128 stands for zero in the data rows.
Here are some numbered points:
[100 124 104 156 175  95 137 154  96 120 115 163 109  98 139 134 180 127
 103 112 110 103 164 153 125 177 194 128 125 169  94  99 136 118 146 122
 150 115 141 169  77 141 111 156 133 141 134 124 154 129 148 123 105 138
 114 128 128 160  89 120 153 141 207 113 144 106 151 124 165 150  94 111
 117 114 120 116 146 144 179 193 146 104 159 129 131 134 112] 0
[108  97 112 116 114 114 150  98 128 118 111 122 102 117 102 147 149 100
 105 107 121  98 136 125 115 121 135 108 160 111 161 106 128 127 159 111
 108 104 117 140 108 152  97 107 145 129 105 112 107 130 137 142 122 101
 124 112 170  93  93 137 147 124 123  95 125 162 119 135 154  93 121  98
 137 129 113 130 121 130 123  95 104 101 119 113 112 138 101] 1
[108 114 141 107 120 113  86 124 138 110 117 127 116 141 100 134 143 123
 103 112 110  96 122 102 120 113 111 116 130 121 150 112 106 161 130 112
 126 128 115 133  65 127 104 133 149 109 112 118 112 131 116 115 132  95
 120 134 122 101 125 150 153 143 130 119  80 106 115 145 117 130 137 122
  95 108 106 126 110 107 120 121 115 105 104 119 116 146 105] 2
[149 101 118 121 126 115 136 126 117 118 132 121 110 120 135 128 135 113
 115 126 100 129 111 112 139 154 138 137 122  98 114 158  92 130 131 149
 164 134 110 111 137 117 169 107 150 103 132 101 167  99 126 114 114 117
 107 109 107 108 148 125 135 158  85 149 121 126 104 107 131 135 154 125
 138  86 151 128 119 132 110 116 104 134  90 133 125 124 156] 3
[ 92 150 106 149 153 153  92 124 104 134 108 130 115 106 121  72 116 126
 152 158 130 119 146  97 114 143 142 132 141 132  98 119 103 105 100 146
 132  90 150 102 127 124 103 137 152 120 110 150 135 148 153 161 155 124
 147 132 130 131  94 113 125 136 134 110 133 102 142 118  99 100 115 115
 100 110 172 148 138 102 140 125 138 136 190 127 124 135 123] 4
[123  75 130  88 103 108 125 159 130 142 109 153 137 182 156  97 144 185
  81 113 144 119  99 154 137 119 156 127 102 111 122 130 118 117 108 104
 159 155 162 119 102  73 113 108 180 117 163 146 123 132 112 106 123 112
 104 103 134 151 136 100  84 150 148 112 119 116 156 126 127 136 106 137
 156 132 137 103 150 129 131 151 114 118 120 113 118 106 127] 5
[109 146 166 122 132 139 142 138 115 136 163 119 151 130 106 120 106 149
  97 137 139  93 105 132 137  74  94  74 170 134 156 142 158 137 121 101
 150 129 150 127 151 106 117 167 163 109 147 129 104 139 130 106 115 120
 119  94 167 157 120 139  96 117 123 119 148 111 127 158 114 144 151 128
 126 131  85 152  83 162 161 119 136 158 105 112 145 167 110] 6
[116  80  85 119 128 110 163 137 117 124 131 157 131 125 161 138 155 150
  98 119 114 114 163 131 160 154 197 150  99 132 131 120 190 143 120 120
 127  95 141 109  75 103 119 137  90 124 189 142 108 136 125 124 127 191
 118 126 123 178 125 110 144 159 195 134 169 160 134 145 149 121 104 152
 141 125 162 120 178 169 185 222 118  87 154 130 164 102 121] 7
[145 138 109  80  80 176 144 164 146 105 139 109 142 129 155 132  87 179
 130 124 134 191 111 156 135 147 121 160 137 159 111 140 107 126 165 134
 106 121  83  90 123 173 225 122 125 189 171 137 119 137 102 131 131 190
 108 104  93 155 160 115 136 114 105 157 144 137 103 100 112 148 102 136
 117 102 165 105 159 116  91 154  87 121  90 214 151  72 106] 8
[118 101 137 121 116 141 180  89 124 134 117  89 101 117 123 140 159 124
 128 121 128 152 127 118 115 100  95 109 117  95  94 142 104 114 118 125
 116 105  90 118 121 134 103 126 116 101 106 103 125 105 110 102 147  95
 100 119 101 103  97 129 147 133 100  98 102 120 130 113 103 117 151 126
 138 135  95 121  91 114 143 103 129 124 126 106 116 127 123] 9
[ 95 136 109 127 145 121 123 126 107 124  91 145 141 106 134  89 146 140
 133 105 138  93 126 133 121 163 111 135 135 116  92  93 106 125 127 128
 138 133 139 144 128 111 131 132 131 137 106 112 118 127 147 116 132 156
 174 127 169 127 136 149 103 163 136  98 134 112 141 151 136 135 154 199
  99 134 141 116 128 107 113 179 143 120 151 104 160 145  99] 10
[110 170 149 143 142 136 145 132 126 130 133 112 128 143 109 135 155 104
 140 149 105 125 154 122 114  99  98 119 196 165 162 104 147 114 128  84
 129 135 149 135 160 143 127 137 138 110 126 112 112 144 118 117 126 132
 124 107 162 116 103 131 122 108 104 138  87 123 146 146 127 108 152 115
 124 154 124 161  81 152 157 122 134 153  91 101 133 171  94] 11
[119 126 151 157 127 125 143 122 137 127 159 113 109 145 108 128 115 102
  96 119 138 111 161 138 129 119  92  92 135 124 187 137 141 148 177 110
 131 177 134 150 162 134  98 119 177 132 115 132 139 111 106  93 114 110
 138 125 137 107 144 118 153 132 138 109 115 117 112 144 149 123 131 109
 117  93  63 126  96 100 141 111 126 118 164  96  88 117 105] 12
[116 151 100 114 147 130  97 147 136 167 116 190 120 128 135  96 163 126
 161 137 135 105 142 110 134 135 146 120 136 130 106 125 129 119 107 111
 122 114 173 145 128 143 140 185 108 100 136 138 140 137 132 122 118 116
 155 134 156 115  91 131 190 107 142 141 160 128 151 173 132 138 103 117
 107 163 139 102 139  93 175 131 139  99 138 112 123 145 150] 13
[136  97 119 120 104 116 126 132 103 128 101 117 125 121 121 153 108 148
 104 133  92  96  92 144 142 134 144 127  88 129 111 142  93 129  97 111
 135 172 108  96 130 118 122 101 137 123 131 126 153  97  92 109 108 120
 106 115 138 155 121 115 103 108 134 125 101 113 106 119 114 142 114 114
 156  95 137 109 113 110 141 134 110 132 116 123 108  98 108] 14
[169 138 168 134  79 106 164 132 161  93 183 115 104 115 121 118 159 108
 134 115 112 163 118 150 125 125  88 108 116  97 131 143 130 148 127 141
 100 163 124 100 119 118  91 131 148 118  93 120 134 106 112 137 100  99
 127 132  99 103 195 147 144 111 141 124 132 135 104 124 119 157 126 125
 143 138 104 134 132 126 123 110 130 143 122 140  70 101 137] 15
[189 121 115 104  74 160 116 155 149 128 208 150 128 159 123 105 115 165
 168 127 141 182 124  83 130  95  79 148 145 129 127 167 121 142 183 151
 157 125 119  89 154 142 175 125 152 174 167 164 151 136 100 118 159 119
  91 138 108 137 164 157 163 155 109 203 180 168 145 132 153 145  90 147
 118 185 154 148 143 145 104 154 159 146  76 158 113 113 131] 16
[122 127 103 168 136 131 166 121 143 134 100 115 140 113  97 140 114 121
  83 136 124  94  96 122 113 105  95 101 133 146  79 105 128 148  96 165
 132  94 126 116 160  93 104 137 140  99 133 104 119 120 131 122 148 121
 121 114 130 116 112 128  76 134 127 100 106 127 123 115  95 130 126 135
 115  99  89 150  90 136 131 113 147 157 132 137  96 163 124] 17
[171  96 107  98 124 180 164 177 143 103 132 144  97 116 144 128 124 153
 133 125 106 207 139 144 110 133 182 169 188 117 139 141 141 155 180 145
 116 115  72 126 139 160 178 105  74 133 186 128 153 129 106 176 196 173
 124 156  70 178 157 137 155 127 122 166 133 173 108 105 111 155  95 135
  82 132 186 163 207 158 133 187 131 150 101 219 186 112 158] 18
[136 118 127  92 100 165 169 175 123 123 113 160 136 179 138 131  98 156
  88 158 124 125  93 117 103 126 140 180 116 151 101 121 120 128 141 126
 121 168  90  80 136 125 193 110  98 141 161 138 127 138 109 162 160 164
 124 128 107 210 153 106 127 132 138 165 147 119 154  84 115 114 107 148
 136 123 122 154 160  91 109 151 122 144 141 189 168 105 115] 19
[151 120 173 120 113 110 155 131 140 191 142  93 135 125 112 153 118 104
 107 140 147 150 106  97 130 115 111 116 107  97 123 133 135  93 115 147
 153 138 108 127 130 139  88 139  98  88 113 141 152 144 100 121 116 120
 126 133  88 138 109 133 101  95 128 113 115 103  91 123 122 124 185 141
 144 112  68 143 100 113 159 116 128 142 137 123 119  77 104] 20
[121 123 132 136 176 163 100 125 143 107 135 120 187 103 132  95 126 155
 191 115 145 107 119 147 122 123  97 124 120 175 121 108 152 155 106 109
 100 152 134 153 105 117 111 123 151 179 108 107  95 101 130 107 105  82
 145 159 134  74 128 153 134 136 114 121 148 129 164 132 145 180 120 107
  98 145 127 104 154 111  85 105 124  93 136  73 110 138  99] 21
[151  83 118 101 104 111 108 103 112 119 128 138 129 121 128 106 107 103
 105 147 110 137 101  96 138 125 132 143  99 114  94 148 110 117 138 140
 106 161  92  94 116 116 159 101  92 118 127 121 125 116 103 133 152 126
 122 122  79 123 131 133  99 126  80 162 140 102 112  81  97 116 134 155
 122 141 121 124 136  91 105 126 127 117 133 139 138  96 137] 22
[122 151  88 125 141 118 122 142 104 127  92 145 132 156 135  98 170 136
 192 131 145  97 157 132 135 148 147 115 100 147  89 125 129 132 108 120
 133 110 169 114 112 110  92 148 132  98 159 137 118 142 157 117 121 155
 170 137 145  93 105 104  92 146 184 114 192 118 174 108 115 112 106 137
 134 152 159 132 153 124 104 168 140 123 158 110 139 126 120] 23
[ 81 110  94 117 143 122 153 110 141 108  92 104 173 125 101 129 126 139
 146 112 114 115 131 119 133 145 116 126  95 152 113 116  96 138 116 111
 109 109 145  98 126  87 111 135 150 112 110 125 139  89 178  86 118 154
 139 130 129  86 116  84  65 143 151  75 136 131 116 128  92 130 142 147
 125 153 128 118 136  94 141 136 140 104 129 126 161 133 104] 24
[108 133 137 128 107 126 119 104 135 100 156 134 146 138 125 150 107 118
 117 108 172  76 154 145 138 106  93  94 147 125 149 106 137 171 172 134
 112 130 136 154 134 144 102 127 152 117 103 104 125 130 153 132 138  97
 132 141 166  83 113 133 151 110 107 121 132 137 107 166 171 133  92  93
  94 142 104 129  85 147 105  76 114 123 128 135  94 168 110] 25
[145 170 214 136 111  99 148 113 128 116 143 107 149 122 119 142 117 103
 151 132 102 106 143 142 128 107  98  88 149 116 142 117 118 150 118 106
  92 120 110 155 146 133 121 125 176  87 108 113 138 100  99 121 157 109
 128 112 108 128 135 166 160 140 114 127 169 150  93 148 119 129 136 102
 201 103 103 131  76 130 167 102 138 174 161  98 105 109 122] 26
[151 159 159  95  81 135 114 117 116 116 143 125 109 162 130 152  81 125
 165 130 105 168 145 103 127 139 109 146 147 101 144 143  95 118 140 152
 171 120 100 108 153 156 169 129 127 131 141 113 142 101  80 141 139 132
 116 167 105 117 132 160 182 144  98 140 102 159 105 115 116 119 107 137
 118 104 155 107 128 134 135 129 124 122  90 152 145 122 119] 27
[ 95 121 109 134 155 152  94 118 127 122 102 142 138 123 128 105 121 142
 197 150 126 122  76 130 134 142 124  96  73 111  89 115 113 115  96 155
 139 122 175 129 119  89  94 123 147 135 118 126 136 112 189 110 100 125
 130 154 109 112 156 102  72 125 125 129 105 137 190 119 122 104 176 112
 185 111 105 103 124 112 104 124 106 110 161  93 134 109 113] 28
[106 149  73 132 153 117 130 118 122 120 119 114 116 149 150  78 141 161
 117 137 142 126 155 126 103 129 131 144 118 136 111 133 155 124 129 125
 124 102 147 131  96 117 105 134 127 119 138 119 101 101 125 105 127 112
 155 115 144 112 128 108 123 175 155 114 160 104 143  97 123 154 109 158
 118 173 137 141 128  93 140 135 142 123 148 109 170 125 125] 29
[162 126 155 190 197 152 114 132 186 159  74 114 125  98 170 119 147 157
 174 132 147 138 130 105 144 184 151 132  93 136  84 149 149 136  45 165
 167  89  84 114 161 129 134  78 106 146 113 193 146 124 144 166 148 119
 144 145 176 128 129  97  83 123 147 142 151 189 158 153 128  96 187 139
 177 145 123 180 143 104 152 155 166 200 228 124 138 129 168] 30
[133 154 133 120 107 163 146 124  99 113 149 103 131 121 103 104 138 113
 125 120 128 123 148 160 125 107 119 116 156 105 159 112 162 100 159 111
 137 167 160 100 135 111 108 119 130 154 112 127 101 128 141  95 139 136
 138 158 152 118 154 119 114 120 113 128 133 124 150 121 145 118 152  93
 102 143 100 114 115 138 123  93 141 122 193 131  96 148  95] 31
[120  77 167 161 131 122 147 146 136 177  86 144 130  98 139 162  90 158
 105 144 142 133 107 130 111 121 146 120  93 112 120 165 114  84 107 149
 113 118 100 128 137 138 123 148  90  94 108 118 162 143 144 121 111 127
 124 136  92 117 103 104 103 101 119 178 101 114 103  84  82 127 149 137
 105 101 108 115 151  95 132 137 132 131 167 157 145 108 144] 32
[125 133 124 147 170 144  86 125 108  99  88 152 171 123 109 127 108 128
 178 116 120 109  99 116 124 170 110 123  84 187 106 112 109 140 102 157
 100 111 111 134 163 145 142 122 110 128  90 131 136 121 142 107 125 161
 123 175 105  90  98 119  96  98 139 140 111 121 144 106 156 133 139 149
 153 115 108 145 175  82  89 124 103 122 135 122 127 110 156] 33
[120 160 125 104 115 118 141  97 142 150 109  98 129 138 137 141  77  97
 142 134 116 115 153 184 144 127 172 111 120 131 157 119 113 147 146 118
 118 101 120 119 168 133 134 173 142 126 144 116 137 138 116 130 138 131
 125 130 148 129 113 140 173 137  86 127 135 158 106 117 131 121 103  85
 122 113 176 145 135 179 123  89 117 134 121 150 132 135 106] 34
[184 134 158 112 110 140 121 114 123 106 163 138 138 115 157 128  86  99
 136 131  85 170 110 121 145 149 132 157 143 148 143 173  74 114 163 138
 117 145 133 117 133 172 189 145 114 150 116 124 144 115  75 137 123 146
 128 119 104 116 141 145 171 123 100 158 119 146 143 104  88 126 129 135
 133 111 158 140 170 106 133 153 123 117 103 156 168 116 142] 35
[137 139 192 150 131 170 106 124 106 135 174 106 129 122  95 133 123 124
 113 117 126 130 131 126 111 111  93 104 152 103 157  99 140 146 141 101
 143 160 120 129 158 116  99 143 144 132  83 118 128 123 124 155 126 102
 115 136 113 135 140 151 129 114 127 125  92 123 106 143 126 116 149 124
 123 122 102 111  84 126 164 102 160 114 173  77 108 133 119] 36
[131 159 151 142 128 110 182 114  90 119 130  83 121 134 111 131 137 103
 111 124 101 123 145 126 120 112  92  95 138 100 150 113 161 138 127 136
 144 114 150 129 130 133  90 139 164  93  92 112 121 130 107 134 145 110
  95 124 126 140 154 132 131 134 133 110 115 135 109 118 120 117 129  99
 143 126 104 145  89 151 155 127 120 140 136 100  81 147 104] 37
[144 152 171 141 130 136 154 107 107 149 153  99 128 131 100 131 126 134
 119 130 142 107 161 126 128  73  93 100 153 117 144 145 146 138 134 117
 126 130 127 120 134 113  90 132 165 125 123 124 114 144 109 127 153  93
 125 135 147 145 133 130 118 136 116 133 142 149 104 129 131 135 127  94
 105 126 108 117  73 161 151  91 130 147 121 106 121 170 110] 38
[134 101 101 108 117 120 119 144 121 128 118 144 126 111 138 117 107 106
  67 137 103 133 116 130 131 108 152 159 134 123 129 128 110 147 111 124
 113 114  74 109  94 159 119 109  75  96 152 127 113 113 120 153 150 150
 127  99 102 133 109 120 130 138 110 169 137 116 131 105  69 119 135 119
 109 102 125 154 178 119 134 168 114 131 124 155 160 102 153] 39
[123 157 123 162 124 107 124 109 101 128 134 124 153 105 160 154 121 126
  89 120 107 114 124 108 156 145 175 121  97 171 134 113 116 117 118 101
 137 114 137 157 100  89  88 114 127 107 160 142 141 115 153 104  97 140
 120 134 106 128 124 103  92 136 156 139 130 111 134 112 134 127 107 123
 157 120 134 123 142 158 130 129 102 102 147 111 106 127 161] 40
[137 167 135 114 136 102 151  94 109 127 133 113  75 132 111 146 197  93
 115 136 122 139 150 100 146 123 121  92 176 107 146 101 173 127 139 116
 124 110 140 165 117 132 148 104 139 144 109 133 108 167 107 125 134 126
 133 114 160 134 120 130 153 130 147  83  94 142 148 205 126 118 131 107
 147 132  89 156  90 193 147 100 118  95  83 114 138 180 100] 41
[147 114 174 133 114 121 141 134 107 135 137 115 121 125 112 130 135 123
 120 104 147 101 133 133 136  82 122 107 143 110 158 106 116 146 175  90
 114 175 159 151  94 118 129 120 121 113  79 103  89 156 148 118 137 103
 129 118 147  95 128 141 157 111 133 138 125 130 115 142 153 118 139  93
  82 130  94 127 132 123 123 110 134 131 110  84 117 127  86] 42
New points follow, each followed by the numbers of its two nearest points above, smallest number first.
[ 97 109 146 165 138 124 137 111 121 108  96  94 105 104 119 112 125 137
 145 130 126 126 128 133 122 138 134 113  85 146 103 123  96 122 106 124
 109  80 128  88 145 113 103 117 125 122  93 162 110 124 157 107 127 124
 141 144 152 106 118  93  88 149 202  87 131 136 133 117  99 119 123 118
  90 105 136 122 129 134 107 124 127 101 139 123 113 126 116] 4 24
[119 133 159 154  85 112 151 130 129 122 103 102  99 124 131 137 156 103
 136 112 126 128 143 118 117 100 107 127 124 121 138 100 152 150 138 108
 105 119 113 140 124 143  79 120 153 133  99 123 117 141 118 138 115  96
 161 124 175 124 102 126 143 110 125 107 113 143 118 152 117 109  95  94
 155 123  93 107  91 142 122 101 134 132 113  84 125 127 119] 1 38
[ 89 117 134 125 154 159  92 133 111 163 113 135 153 110 133  87  93 140
 163 157 127 116 118 105 144 107  96 128  99 163 125 122  98  86 103 149
  90 106 123  93 161 107 122 121 141 118 123 137 156 149 168 138 124 118
 140 170 112 115 147 120  88 113  96  92 135 135 138 134 134 120 162 138
 109 134 167 124 144 106  98  86 111 134 128 102 134 132 154] 4 33
[157 124 151 104 111 122 147 141 131 129 123 120 145 118 148 122 147 169
 155 113 117 192 152 188 154 181 171 165  87 140 133 148  85 137 150 116
 148 185 137 147 134  98 218 100 122 186 161 136 154 129 106 136 124 211
 105  71 132 166 163 106 108 137 137 170 121 117  99  95 142 147 136 121
 154 107 207 118 138 144 111 148 115 144  71 187 165  66 147] 3 8
[165 159 171 158  90 139 105 143 122 145 152 127 102 130 102 148  86 183
 132 155 135 103 112 118 133  75 123 109  98  99 138 150 153 164 108 155
 164 138 133 121 139 135 153 124  90 128 175 122 150 138 119 140 121  95
 123 179 105 128 119 162 129 135 125 153 118 122 116 147 136 140 132 118
 149  91 109 135 177 132 158 100 157 168  96 173  92 101 162] 20 27
[129 125 125 119 159 146 113 120 135 105  66 142 151 125 160 128 151 116
 204 135 119 123 125  98 107 172 111 132  97 170 123 124 116 112  93 147
  85 110 109 130 169 108 146 119  90 144 125 133 154  89 141 146 142 169
 160 180  94  70 119 117 106 113 106 109 122 123 129 126 126 103 168 200
 150 157 134 113 151  93 102 133 113 132 153  93 136 127 163] 24 33
[154 196 205  89 160 124  58 166 227 164 255 167 154 126 173 141  99 119
 180 122 172 147 172  87 149  95 136 107 122 115 192 200 175 129 141 148
 128 166  90 206 142 186 193 172 101 153 150 115 144 148 126 120 125 116
 123 122 181 139 155 235 221 169 135 177 157 104  96 195 172 194 200 186
 135 127  84 108 131 115 140 147 200  95 167 127 148 188 234] 13 35
[111 164 106 181 169 152  77 135 126 162 121 149 111 138 118 128  93  78
 148 134 135 129 125 173 159 133 146 123 136 160 115 113 130 116 160 181
 126 129 154 137 122 175  83 140 113 160 103 119 153 159 134 175 137  98
 163 101 132  97  96 138 149 121 146 134 152 109 132 111 126 112 109 117
 115 167 123 156 118 122 127 119  93 160 154 116 109 119 155] 4 13
[ 79  78 115 135 114 125 133 143 126 109  98 141 126 120 151 132 136 159
  94 121 127 112 109 155 107 117 121 133  79 127 114 139 107 161 109 107
 145 109 123 136 134 117 129 113 134 110 106 118 147  90 120  96 101 117
 103 128 135 140 141 121 102 113 150 137 111 104 121 143 129 132  91 148
 147 102 135  95 124 106 127 136 135 150 115 157 105 103 126] 5 14
[ 87 181 125 152 107 135 107 111 108 128 112 165 109 114 126 115 119 128
 156 120 113 115  59 131 114 116 104 125 108 117  95 123 140 132  91 125
 126 133 163 125 146 119 123 121 107 101 109 138 155 120 186  92 100 133
 133 123 114 112 133 109 101  95 126 106 104 117 154 120 134 113 137  92
 110 106 112 106 137 107 113 130 107  96 142 133  92 100 132] 28 33
[115 172 111 162 138 112 110 130 124 158 134 186 120 120 141  84 148 118
 140 134 131 125 134 117 123 141 175 124 165 125  89 108 137  99 111 126
 148 112 142 156 114 148 158 174 139  93 127 119 147 115 137 106 121 127
 160 136 143 106  84 136 203 121 156  99 169 109 152 161 130 106 114 110
  96 158 127 126 115 126 170 138 155  78 137 130  97 155 135] 4 13
[130  76 164 105  93 128 117 179 140 122 125 133 136 136 128 116 102 204
 135 148 142 190 194 137 135 153 177 132 112 161 138 159 110 169 145 181
 174 171 151 122 128 147 205 112 140 174 250 141  96 143 128 123 123 227
  91  93 159 188 156 120  84 137 128 148 146 148 137 139 151  87 150 132
 125 140 157 114 187 150 156 197 119 126 101 196 168 117 117] 8 19
[104  82 147 113 129 108 118 142  76 122 101 113 119  96 135 125 157 167
 116 114 107 111 117 156 146 187 139 122 124 124  90 108 122 116 132 132
 140 138 191 138  81 154 100 137 109 118 131 113 119 122 120 113 112 170
 117 132 125 151 121 114  91 146 203 108 128 110 128 131 144 139 126 137
 125 101 129 112 141 157 124 218 100  75 134 143 104 115 113] 0 10
[108 132 115 119 158 122  62 124 130  91 146 154 154 107 128 125 130 118
 166 137 144 162 123 121 137 145  83 146  97 123 114 106 112 123 120 140
  94 143 150 140 124 154 165 148 105 143 100 120 152  91 137 112 117 131
 122 132 141 100 118 129 116  96 122  95 116 128 144 129 174 148 156 159
 159 120 131 101 127  88 116 156 116 115 126 110 105 131 121] 10 33
[133  92 152  80 112 173 129 141 139 177 144 201 144 184 161 120 131 149
 139 134 130 183 180 135 169 207 175 172 119 161 142 112 165 131 150  89
 141 130 202 121 100 103 134 182 142 120 249 150 129 166 127 148 144 169
  94 115 157 178 125 140 136 148 155 126 203 150 130 178 191 139  71 128
 123 180 135 120 187 132 163 238  88 128 116 142 185 123 106] 5 7
[141  93 107  86 134 147 158 161 159 109 122 171 123 139 167  66 126 139
  93 117 114 136 151 128 120 128 161 129 100 108 154 113 134 126 119  83
 141  98 143 115  88 140 116 154  97  96 160 141 116 129 100 109 172  95
 139 114 113 153 164 131 148 143 115 128 157 156 114 125 147 116  93 174
 112 183 138 131 116 105 153 172 126 105 164 103 117 151 142] 13 29
[102  61 117 117 134 140 104 150 151 134  91 168 134 185 137 121 155 150
  87 170 104 142 156 115 139 169 168 140  87 131 150 116 137 138 139  97
 110  92 142 111 103 102 146 131 101 133 212 147 140 106 132 120 144 177
 104 114 111 188 120 137  76 142 149 160 158 147 137 110 131 130 110 148
 135 166 117 118 194  94 139 161  99 141 156 136 160 105 133] 5 7
[143 111 123  97 129  97 113 144 148 152 128 182 129 162 127 111 127 132
 127 130 134 157 189 109 161 160 221 157 134 173 137 131 153 139 158 131
 135 103 139 119 112 106 163 163 131 144 209 148 129 174 103 190  97 185
 117 118  89 186 140 161 136 114 126 117 152 132 123 125 192 118 121 129
 121 189 137 137 192 142 170 198 120 157 104 169 199 126 150] 7 18
[140 121 149 120 150 142  86 138 128 141 150 140 114 119 104 138 124 127
 121 118 142 119 148 168 119 100 124 152 148 145 157 132 137 162 152 116
 146 158 133 132 136 155 121 117 124 138  93 105 114 136 100 108 107 108
 138 106 153 107 150 131 166 103 141 152 103 153 142 147 145 110 133 125
  86 135  89 131 108 110 139 107 136  89  85 118  98 139  94] 2 42
[109 137 129 145 153  79 192 117  91 124 123  92 101 168  94 156 207 133
 123 112 144 124 134 143 146 136 143 128 167 110 210  85 190 128 171 122
 153 118 154 163 119 117  72 129 161 167 120 138 108 185 120 134  96 130
 127 124 219 134 116 114 115 151 147  98  92 147 166 165 161 111 123 109
 152 158 140 126 140 196 134 120 142 103 101 125 160 158  95] 1 41
[134 166 101 168 140 177 112 157 132 131  94 117 116 118 136 139 118 133
 186 128 150 110  93 129 140 157 120 139  83 154  80 130 110 119  94 166
  96  99 104 113 178 102 111  90 117  98 119 129 132 130 171 137 115 170
 150 165  93 115 149 102 131 121 150 142 134  97 159  90 127 113 116 140
 164 113 143 154 153 108 100 118 104 183 153 110 151  91 167] 28 33
[151  99 135 102 106 115 104 129 146  97 119 137 123 114 150 144  89 112
 119 132 119 137 108 119 114 125 120 159 104 108  84 164  77 102 120 126
 145 148  92 125 112 153 159 104 143 124 151 122 121  95 106 111 117 123
 125 118 119 118 148 133 175 157 117 150  97 147 101 118  91 150 110 139
 116  73 166 107 136 149 106 134 130 134  65 161 123 126 131] 3 27
[132 134 101 105 130 125 115 138 128  93 123 161 124 138 147 153  89 135
 103 140 111 101 109 130 117 132 132 131  94 124 104 150  93 125 115  97
 126 113  99 102 140 111 162 141 112 136 119 117 159 110 123 122 107 131
 125 101 108 147 115 120 125 124 148 135 125 117 119  92 113 113  96 137
 138 111 134 107 105  97 127 130 141 121 141 150 150 115 137] 14 22
[102 106 141 124 151 151 143 116 155 136  83 115 128 114 111 130 136 120
 129 131 115 116 120 141 137 125 115 135  83 122  96 120  76 122 102 158
  91 106  93 108 145  87 119 116 144 120 132 119 123  96 145 135 111 154
 138 144 121 113 109  98 104 129 134  81 124 120 123 103  99 105 141 130
 131 111 144 126 104 107  86 135 123 142 135 106 164 110 111] 9 24
[123 156 154 103 105 110 139  93 125 140 149 103 141 103 126 145 119 122
 117 134 129 114 105 122  97 111  91 127 141 104 113 112 136 143  92 121
 123 114 102 137 151 138 140 130 115 116 138  86 147 119 120 132 129 106
 145 113 136 141 142 157 129 120 103 112 156 116  98 143 116 176  91 132
 176  95 126 139  96 143 175  85 144 173 127 151  86 110 141] 26 38
[172  80 130 128 139 105 150 136 133  93 122 127 131 140 136  89 151 160
  96  99 130 167 116 152 111 136 171 143 120 106 107 141 116 123 141 122
 125 186 120  78 126 109 190 112  92 148 120 147 113 134 116 103 145 140
 105 113  86 185 171 111 108 120 106 146 128 127 118  93 133 139 136 148
 133 160 153 121 148 150 123 119 139 145 112 158 113 107 158] 3 22
[129 156 133 148 148  75 184 121 112 112 129 105  68 140 100 147 185 122
  94 110 127 128 126 125 126 140 153  97 174 124 173  98 206 123 169 124
 183 105 139 190 131 120  82 153 135 131 103 163 126 153 119 164 106 107
 135  99 212 145 139 112 131 129 151  92 106 104 114 159 141 117 136  90
 185 155 116 132 139 181 158 123 142  94 111 121 122 179 152] 37 41
[138 137 121 124 109 156 132 170 115 114  99  93 148 132 141 148  79 166
 117 145 138 160 139 165 130 164 170 141 132 136 112 175  68 130 139 145
 118 190  92 110 135 187 255 116 144 173 160 141 138 103 114 151 126 185
 103 107 103 171 159 126 125 109 107 162 144 134 125  56  98 129 141 123
 147  78 188 107 130 171 117 140 135 140 110 202 172 101 136] 8 35
[130 102 104 156 141 154 105 136 153 141 109  96 122 125  84 102 128 116
 157 137 115 117 109 154 114 149 126 125 112 146  87 111 115 136 106 148
  74  95 104  98 137 126 110 142 100 126  78 132 106 128 164 163 126  98
 144 129 135 129 103 118  86 127 107  95 139 124 130 108  85 104 150 135
 140 147 145 175 110 115  90 121 117 161 158 117 134 125 121] 4 17
[111 147 117 148 154 162  98 126 112 119  90 133 144 105 140 118 137 124
 164 127 126 101 103 110 123 176 114 125 103 144  95 145  85 113  97 151
 100 108 106 122 149 117 122 104  99 137 119 134 134  95 163 116 118 168
 136 156 115  91 110 114  83 111 111 104  98 133 127 136 108 103 145 146
 129 123 110 110 142  76  88 105 100 109 147  98 132 118 142] 28 33
[126 140  98 100  86 154 136 145 126 142 164 164 181 152 116 109 121 154
 177 126 155 200 120 111 117  54  99 143 122 134 106 150 122 118 120 123
 139 113 111  97 164 130 185 149 130 183 156 147 129 118 111 128 121 112
 108 130 107 120 118 131 138 128  89 168 159 156 113 126 140 138  84 182
 137 161 135 132 126 112 113 137 163 150  87 141 125 105 111] 16 27
[131  83 112 128 117 108 147 123 114 177 138 126 143 113 159 157  88 137
  96 164 120 126 118 172 137 146 160 189 127 131  90 152  93  99 102 141
 111 106  79 123 144 101 143 104 107 106 146 117 149 133 111 147 135 144
 157 111 110 159 113 108 125 143 136 141 138  88 123 105 105 146 148 109
  89 114 138 167 148 113 121 135 127 170 119 181 146  77 130] 32 39
[ 86 102 103 161 134 156 136 115 143 154 118 122 132  99  96 111  88 108
 102 156 115 141 113 149 139 129 113 118 118 157 108  97 110 111 118 159
 107  81 131  90 143 111 101 134 114 133  85 145 106 144 140 134 141 114
 136 155 113 110 103  92  92 125 128 120 124 141 148  82 101 108 130 137
  97 119 152 185 107 114 117 120 125 136 172 107 130 119  99] 4 17
[122 175 138 169 144  80 167 135 109 110 138 113 121 147 105 152 211 113
 136 146 124 126 161 125 167 120 118 118 181 108 206  95 186 147 161 126
 152 118 164 160 153 123  86 129 181 173 138 130 142 204 127 161 112 116
 114 128 217 122 142 129 135 145 131 114  78 131 120 178 159 134  99  93
 142 136 133 110  82 202 147  91 162 111  73 114 158 183 108] 11 41
[107 174 142 169 147  68 169 123 113  87 122  99 118 134  96 177 213 112
 142 123 140 128 144 136 154 121 123 105 183 119 195  83 177 163 129 134
 170 105 157 160 138 152  91 130 158 169 114 132 108 200 143 153 117 128
  98 118 202 121 121 116 107 144 133 109  75 155 130 188 146  98 123 112
 142 151 133 116  91 208 141 113 146 117  76 135 135 186  88] 11 41
[126 137 120 136 120  84 168 142 139 102 131 107 125 121  97 156 188 101
 119 117 107 116 146 139 134 120 139 132 173 108 219 101 133 130 171 122
 161 110 127 138 108 141  99 143 168 143 101 143 134 153 160 154  86 109
 110 107 208 100 110 116 145 135 134 107  67 150 113 145 167 128 111  96
 148 137 138  93  90 163 126 116 126 125  79 131 122 157 129] 1 41
[102 136 127 133 138  99 179  98 133 128 104  97  80 142 117 130 216 123
 128 143 147 131 136 119 147 142 126 125 174 120 180  94 171 105 158 105
  98  87 138 156 111 142  97 121 117 150 111 155 113 171 116 151 130 113
 144 125 193 145  98 118 136 148 150 107 111 144 158 160 145 107 139 113
 205 174 122 118 108 203 136 134 132 103 108 118 163 151 107] 1 41
